One turning vector, and how many steps it has turned:
The counts run from 0 to 464.
[ 85 133 119 136 185 176 120 134 138 108  78 172  97 166 131 101 171 121
 143  63 147 114 146 123 126 106 126 120 119  95 150 114 128 144 171 113
 139  98 138 126 145 156 115 132 113 162 145 117 121  77 101 118 113 147
  81 178]
155
[127  98  99 158 109 172 139 140 168 138  92 154 164 160 100  78 145 135
 140 113 131  92 172 164 147 127  95 117 130 156 152  72 112 119 129 131
 125 107 100 148 126 198 141 114 144 161 120 132 156 148 105 103  94 137
 119 133]
454
[160 122  84 148 156 181 122 163 111 114 141 135 140 139  99 141 139 164
 147 100 156  85 126 149 139 145 133 157 131 150 146  59 108 134 134 129
 146 135 108 123 104 195 168 133 179 125 131 126 142 128 140 144 137 170
  87 153]
336
[191 131  82 120 116 166 123 158 123 105 133 134 132 143 106  99 123 168
 131 114  99 105 163 177 117 146  84 140 156 133 143  82  96 116 145 131
 130 116 131 151 114 194 146  78 128 124 114 138 148 166 139 166  89 144
 117 141]
214
[148 138  89 119 107 149 129 167 149 127  81 135 147 140 119  75 132 170
 153  94 116 112 152 182 121 131 103 119 128 137 178 117 151 154 133 140
 140  97 115 181 149 182 138  82 127 148 114 137 153 125 103 143  77 121
  88 128]
298
[100 148 127 124 134 144 109 104 107 123 121 155  86 122  81  87 138 120
 183 100 137 117 152 148 158 133  95  95 123 150 172  86 121 146 146 143
 131  92 111 143 124 182  99 129 154 195 133 134 141 106  95 128 107 130
 104 155]
186
[111 140 103 129 173 149 103 160  95 121 125 132  90 127 129 141 133 169
 177  78 183 130 139 117 146 125 139 127 140 140 142  72 148 145 146 130
 126 107 110 156 114 151 125 134 176 174 159 147 121  81 104 149 129 173
  69 153]
428
[158 132  93 127 160 175 119 154 142 126 119 132 127 131 136 141 123 176
 102 117 140  83 175 115 153 126 125 154 145 104 152  82 125 112 134 159
 105  90 118 166 116 182 129  90 169 127 149 179 156 147 135 118 100 161
 128 126]
107
[118 137 114 132 184 159 129 147 139  85  94 149 104 171 137 102 166 144
 135  68 126 103 158 134 118  91 119 100 121 115 143 119 151 121 161  92
 152 109 141 142 151 149 105  94 118 177 123 111 127  92  83 151 128 155
  81 159]
153
[122 116 136  99 151 159  82 162 162 117  97 126 136 120 125  95  97 155
 124  91 118  83 175 154 137 106 126 139 172 158 168 106 117 152 130 115
 115 120 153 154 114 177 125 108 126 149  76 132 118 132  90 121  79 150
  93 108]
286
[159 141 101 139 119 159 112 133 128 109 130 131 105 167 111  75 142 137
 130 133 129 111 168 135 163 116 106 111 145 150 147  85 131  89 128 129
 111 120 137 172 126 188 121  79 156 195 137 167 173 154  98 141 100 144
 143 137]
100
[100 150  88 118 152 154 133 115 126 133  80 133 128 161 125  98 164 147
 163  72 179 134 183 119 134 137  95 120 144 136 128  83 133 110 149 140
 111 103  87 157 132 152 138 118 137 152 155 112 130  95 105 114 105 159
  91 162]
436
[141 144 139 132 189 162 112 126 115  96 117 132  86 151 117 121 170 131
 145 110 155 104 163 104 169 132 130 175 161 152 141  71 109 119 150 148
 100 146 109 141 113 182 171 121 156 142 142 153 131 133 125 104 105 142
 115 172]
85
[ 87 141 105 106 144 149  84 141 118 111 113 146 129 135 109  76 145 109
 164  67 152  99 149 143 102 141 107 122 127 161 142  88 121 145 137  97
 133 135 128 127 120 174 120 146 108 161 125  84 110  87  73 126 108 154
  80 151]
165
[165 139 121 148 184 159 156 159 100  69  96 142  84 169 102 133 148 146
 155 112 111 112 143 135 129 112 130 115 116 165 168 102 171 142 150 146
 140 118 129 141 113 186 144 118 165 135 137 141 117 145 106 157 124 153
  96 154]
67
[153 136 111 127 145 146 162 156 131  95  96 132 128 182 120  87 147 144
 132 114 118  89 177 114 138 141 116 139 154 176 133  58 129 108 134 139
 116 129 127 133  72 203 169 108 142 134 125 139 145 157 123 109  89 145
 113 119]
89
[147 142  87 173 160 183 109 119 103 106 127 151  94 147  92 134 164 122
 150 110 168 103 136 118 163 128 124 136 116 119 149  77 108 116 138 143
 133 108  99 143 137 186 131 133 178 152 163 151 147 126 112 132 150 167
 115 194]
345
[178 123  97 162 186 171 109 165 140  72 100 146 101 182 146 125 147 140
 111 103 126  84 158  96 125 123 151 167 148 112 125  86 125 115 141 114
 122 143 146 137 111 171 149 125 142 102 150 130 122 130 113 120 116 168
 102 157]
243
[119 126 112 116 161 160 123 119  84  86 117 124  97 172 100  95 124 124
 140  97 130 117 186 130 122 119  92 119 168 175 138  83 119 101 164 123
 111 137 139 135  91 186 134 111 132 171 116 118  99 157  92 157 115 155
 113 138]
79
[111 162  92 127 160 152 138 173 135 105 106 127 147 144 141 117 121 156
  91 103 143  57 180 121 102 112 134 105 117 150 158  94 172 130 140 106
 131  96 148 152 103 180 112  87 144 155 120 135 139 117  89 116 105 176
 110 103]
266
[145 148  90 164 157 158 107 126  95 102 148 158  93 146  94 120 170 123
 165 112 159 105 134 118 152 140 113 124 116 123 132  70 112 108 141 134
 142 112 104 134 138 186 122 131 171 157 172 141 152 113 111 143 154 165
 116 187]
344
[133 153 130 125 153 157  59 158 130 100 171 149  89  97 115 134 133 127
 111 121 124  66 149 136 158 136 133 157 143 103 162  85  89 129 138 124
 127 119 154 152 137 179 103 111 152 152 131 169 173 111 106 123  90 138
 129 157]
376
[186 136 140 127 127 128 119 138 135  80 121 151 103 153 109  69 143 156
 172  97  81 114 189 146 157 137  88 111 161 142 137  72 119 130 135 122
 137 107 118 142 109 183 131 111 116 163 141 121 146 148 120 129  94 111
 105 152]
205
[117 117 142 127 152 143 100 137 166 124 119 166 111 138 114 105 148 131
 178  83 153 112 158 126 183 145 114 141 144 153 127  40 101 130 110 122
 109 129 112 123 118 171 119 157 154 162 140 134 156  95  98  93 110 147
  99 156]
448
[118 143 125 146 181 134  59 160 132 100 112 144 103 105 134 123 118 138
 138 101 146  84 167  88 150 112 158 117 136 127 158  97 164 153 122 126
 111  94 130 156 122 170 100 145 160 164 143 147 113 109  67 108 113 161
 104 142]
273
[147 113 110 144 183 179  84 150 137  77 112 171  76 170 131 137 146 111
 125  92 133 106 147  87 138 129 136 165 148 102 117  83 112 113 139 125
 101 136 157 120 116 166 128 143 138 112 167 139 118 112 116 124 118 163
 110 173]
241
[160  92  82 122 148 172 132 156 128 113  71 147 136 158 118  97 104 171
 161  73 110 130 155 153 107 125  88 106 156 140 148  95 134 149 149 135
 131 103 117 125  90 183 138 133 126 134 117 102  93 147 134 154 110 143
  72 127]
318
[112 124 113 122 153 159 118 155 116 127 105 134 131 104  81 129 119 143
 152 114 146  70 143 153 137 136 137 134 122 175 182  81 135 171 130 152
 134 104 111 141  97 200 139 139 172 142  92 143 124 125 112 114 113 160
  86 121]
180
[130 124  94 159 177 169 113 163 128 104  70 119 150 137 132 118 138 155
 136  79 152  80 156 125 111 112 158 141 141 144 162 117 144 162 150 116
 139 111 106 145 113 176 158 127 138 128 119  95 101 121  98 123 125 159
  61 140]
160
[ 97 128  80 111 150 183 160 163 121 123  96 135 119 175 120 107 121 154
 140  87 161 131 141 160 103 121 113 115 126 161 169  91 142 121 162 131
 134 116 148 147 101 160 139  95 151 172  99 144 127  98 114 154  92 168
  81 117]
423
[189 115 133 130 138 136 118 145 141  85 113 150 102 149 107  74 133 161
 172 106  74 111 180 144 159 129  89 105 159 152 141  77 122 133 123 120
 126 110 124 130  90 192 116 116 125 158 124 123 128 167 118 131 100 115
 102 144]
204
[102 150 102 106 167 142 110 166 105 121 133 143 101 139 131 125 138 158
 185  77 172 131 132 121 138 136 122 110 129 143 133  65 154 136 152 126
 120 116 120 153 107 152 109 138 161 174 154 147 126  70 101 151 118 170
  70 147]
427
[135 118 113 117 133 152  84 182 173 107 125 181 104 153 144  93 141 131
 142  84 113 112 117 142 129 136 118 128 117  96 137  84 118 137 139  89
 143 121 180 138 138 161  87 130 110 164 148 146 165  74 103 133  95 135
  95 151]
134
[147 107 120 138 180 181 106 164 151  84  58 145  87 163 138 108 119 147
 112  95 111 108 165 132 122 103 146 155 161 106 172 130 131 143 161 140
 110 108 159 152 120 160 140 103 116 122 122 143 113 136 122 129  81 126
  97 140]
400
[134 151 117 150 135 143  81 136 141  93 115 167 106 138 113  95 163  93
 137 106 116  74 178  94 150 149 118 128 140 110 133  74  95 125 135 127
 113 116 121 126 115 194 115 141 118 139 179 122 159 125 104  76 103 132
 130 174]
364
[120 138 129 161 139 147 107 118 132  94 119 159 101 157 111  74 158 102
 124 106 106  85 196 117 144 125 111 104 144 113 134  78  94 110 146 106
 130 107 124 118 112 191 118 125 117 187 162 114 145 140 100  95 102 117
 138 160]
362
[107 119 137 116 147 152 126 127 149 127 121 137 121 161 118  85 151 152
 152  79 146 111 177 156 162 122  90 111 168 172 123  52 103 102 137  95
 130 133 121 132 119 162 127 112 131 204 107 114 140 113 106 125 107 153
  92 131]
445
[151 146 110 153 180 160 168 156  97  76  95 142  95 179 107 121 150 153
 154 107 118 106 157 140 123 114 121  97 119 158 166  99 173 138 170 140
 143 109 123 139 118 183 142  97 152 158 138 138 117 142 116 155 124 141
  98 158]
68
[117 140 106  96 148 154  83 151 122  91 115 151  87 139 128  87 106 121
 117  89  98 115 172 142 104 120  98 102 147 100 163 116 126 124 168 112
 119  99 180 149 121 160  75 102 103 164 132 145 122 120  95 158  80 133
 121 137]
393
[128 141  92 108 111 153 122 155 142 138  93 139 144 131 111  79 134 164
 157  91 127 126 154 187 121 136  95 115 124 121 187 111 132 152 155 138
 137  94 114 168 144 179 124  89 115 161 121 141 157 113 112 143  75 121
  85 139]
299
